Each row has a name. Each piece below is followed by the name of the row it came from, unless a question asks for something else. Each question is about the rows just above it. Places in a row count from 0.

[128 128 169  77 105 228 134 121 128  58 128 190 103 135 103 183  58  81
 128 124 133 150 128 196  48 142 128 164 153 145 128  40  87  58 128 123
 106 113 153 141  44 124 105  59 128 146  85  70 130 162  92  88 128 109
 145]  C
[ 38 183  58  81 130 124 128  91 124 123 139  87 164 128 109 128 159 133
 149 131 120 105  96  85 116 128 105  81 114  87 112 128 142  88 128 147
 128 129  91 118 138 148 145 183 119  77 129 100 127 125 174 184 152 131
 122]  Y
[ 93 128 128 128 128 128 128  91 124 123 139  87 164 128 109 128 159 133
 149 131 120 105  96  85 116 128 105  81 114  87 112 128 142  88 128 147
 128 129  91 118 138 148 145 129 127 125 183 100  77 119 174 128 139 137
 119]  R
q: [103 183  58  81 128 124]  C
Where do [ 93 128 128 128 128 128 128  91 124 123 139  87 164 128 109 128 159 133
 149 131 120 105  96  85 116 128 105  81 114  87 112 128 142  88 128 147
 128 129  91 118 138 148 145 129 127 125 183 100  77 119 174 128 139 137
 119] appear?  R
How many times does C hold [58]?  3
Where do [183 119  77 129 100 127 125 174] appear?  Y
[ 38 183  58  81 130 124 128  91 124 123 139  87 164 128 109 128 159 133
 149 131 120 105  96  85 116 128 105  81 114  87 112 128 142  88 128 147
 128 129  91 118 138 148 145 183 119  77 129 100 127 125 174 184 152 131
 122] is in which row?  Y
q: [129 127 125 183 100]  R

[167 131 137 140 126 137] : Tata
[252 136 157 170 125 157] : Fon
[233 135 151 173 127 151] : Vaki
[178 149  95 149 149  95] : musi
[148 131 127 145 132 127] : bimad
[226 151 117 128 130 117] : guk
[218 162  93 207 159  93] : mafot
[145 134 123 126 130 123] : Givik
[163 137 123 159 136 123] : rupu
[211 153 107 109 134 107] : Rakaz
[148 131 129 148 131 129] : Puves
q: [218 162  93 207 159  93]  mafot
Table of tags by key:
[123] -> j_347
[116] -> j_998
[117] -> j_784
[151] -> j_417
[107] -> j_392
[128] -> j_453
[226] -> j_18
The tag of guk, keyed by place 2:  j_784
How many times does Puves hold [129]?  2
The row with [163 137 123 159 136 123] is  rupu
Times [149] occurs in musi:  3
[145 134 123 126 130 123] is in which row?  Givik
q: [233 135 151 173 127 151]  Vaki

[125 171 141  94 131 116  60 128 166 142 149 125 134 106 108 154 157 155
 160 180 172 102 130  84 150 114 129 129 217 146  46 130  99 113 107] : A
[136 109  59 128 117 149 123 164 129 119  82 161 149  91 129 144  80 120
 160  60  59 120 147 131 107 121 130 110 115 152  90 105 144 131 132] : X
[136 109  78 128 117 149 123  58 129 131  82 161 149  91 160 144  80 120
 159  60  59 120 147 131 107  59 130 110 115 152  90 105 144 131  60] : S
How many times does X hold [59]?  2
Where do [149  91 160] appear?  S
Count of [60] in S:  2

[153 137  58 141  10]  W
[128 107 129 132 128]  G
[129 156 248 119  49]  K
[158  94 213 111 232]  E
[158  94 110 130 174]  M
Count of [128] in G:  2
q: [110 130]  M
Which row holds [128 107 129 132]?  G

[152  17 224 204 136  58 206] -> Pog
[151  28 185 108 157  74  74] -> Gafu
[154 171 153 184  91  55 177] -> kuve
[172  54  38 162  71 131 125] -> vad
[220 145 234 160 150 206  58] -> Lem
[159 113 159 183 183 183 159] -> big
Table of tags by key:
[125] -> j_519
[54] -> j_875
[206] -> j_697
Join vad by its entry at place 6:  j_519
The row with [206  58] is  Lem
The row with [172  54  38 162  71 131 125] is  vad
Times [159] occurs in big:  3
q: [220 145 234 160 150 206  58]  Lem
How many times does vad hold [38]?  1

[160 105 110 135 123 156 194 109 129 173 124 179 140 123 138 153 115 126
  39 147 185 125 112 114 157 144 122 113  78  63  91 135] : koma
[ 91 128 159 142  49 156 176 131 110 161 153 134 158 107 155 127  83 100
 113 168 171  80 146 101  99 108 168 175  57  77 109  79] : gizep
[160 111 102 131 142 148 158 102 129 148 124 164 126 130 127 153 130 136
  58 132 171 137 112 114 167 144 122  96  99  77 100 154] : pama
[160 105 110 135 123 156 194 109 129 161 153 179 140 123 138 153 138 110
 150 139 132 160 105 179 138 151  32 140 181 121 109  98] : gemus
[ 91 128 159 142  49 108 176 131 110 161 153 134 158 107 155 127  83 100
 206 125 171  80 146 101  99 108 168 175  57  77 109  79] : faveg
[101 151 143 139  67 140  49 117  91  71 172  59 130 130 138  92 115 136
 132 118 106  91 153  88  99 101 235 131  78 151 154 144] : Nes
[ 91 128 159 142  49 156 176 131 110 161 153 134 158 107 155 127  83 100
 113 168 171  80 146 101  99 108 168 175  57  77 109  79] is in which row?  gizep
q: [117  91  71 172  59]  Nes
Where do [160 105 110 135 123 156 194 109 129 161 153 179 140 123 138 153 138 110
 150 139 132 160 105 179 138 151  32 140 181 121 109  98] appear?  gemus
[160 111 102] is in which row?  pama

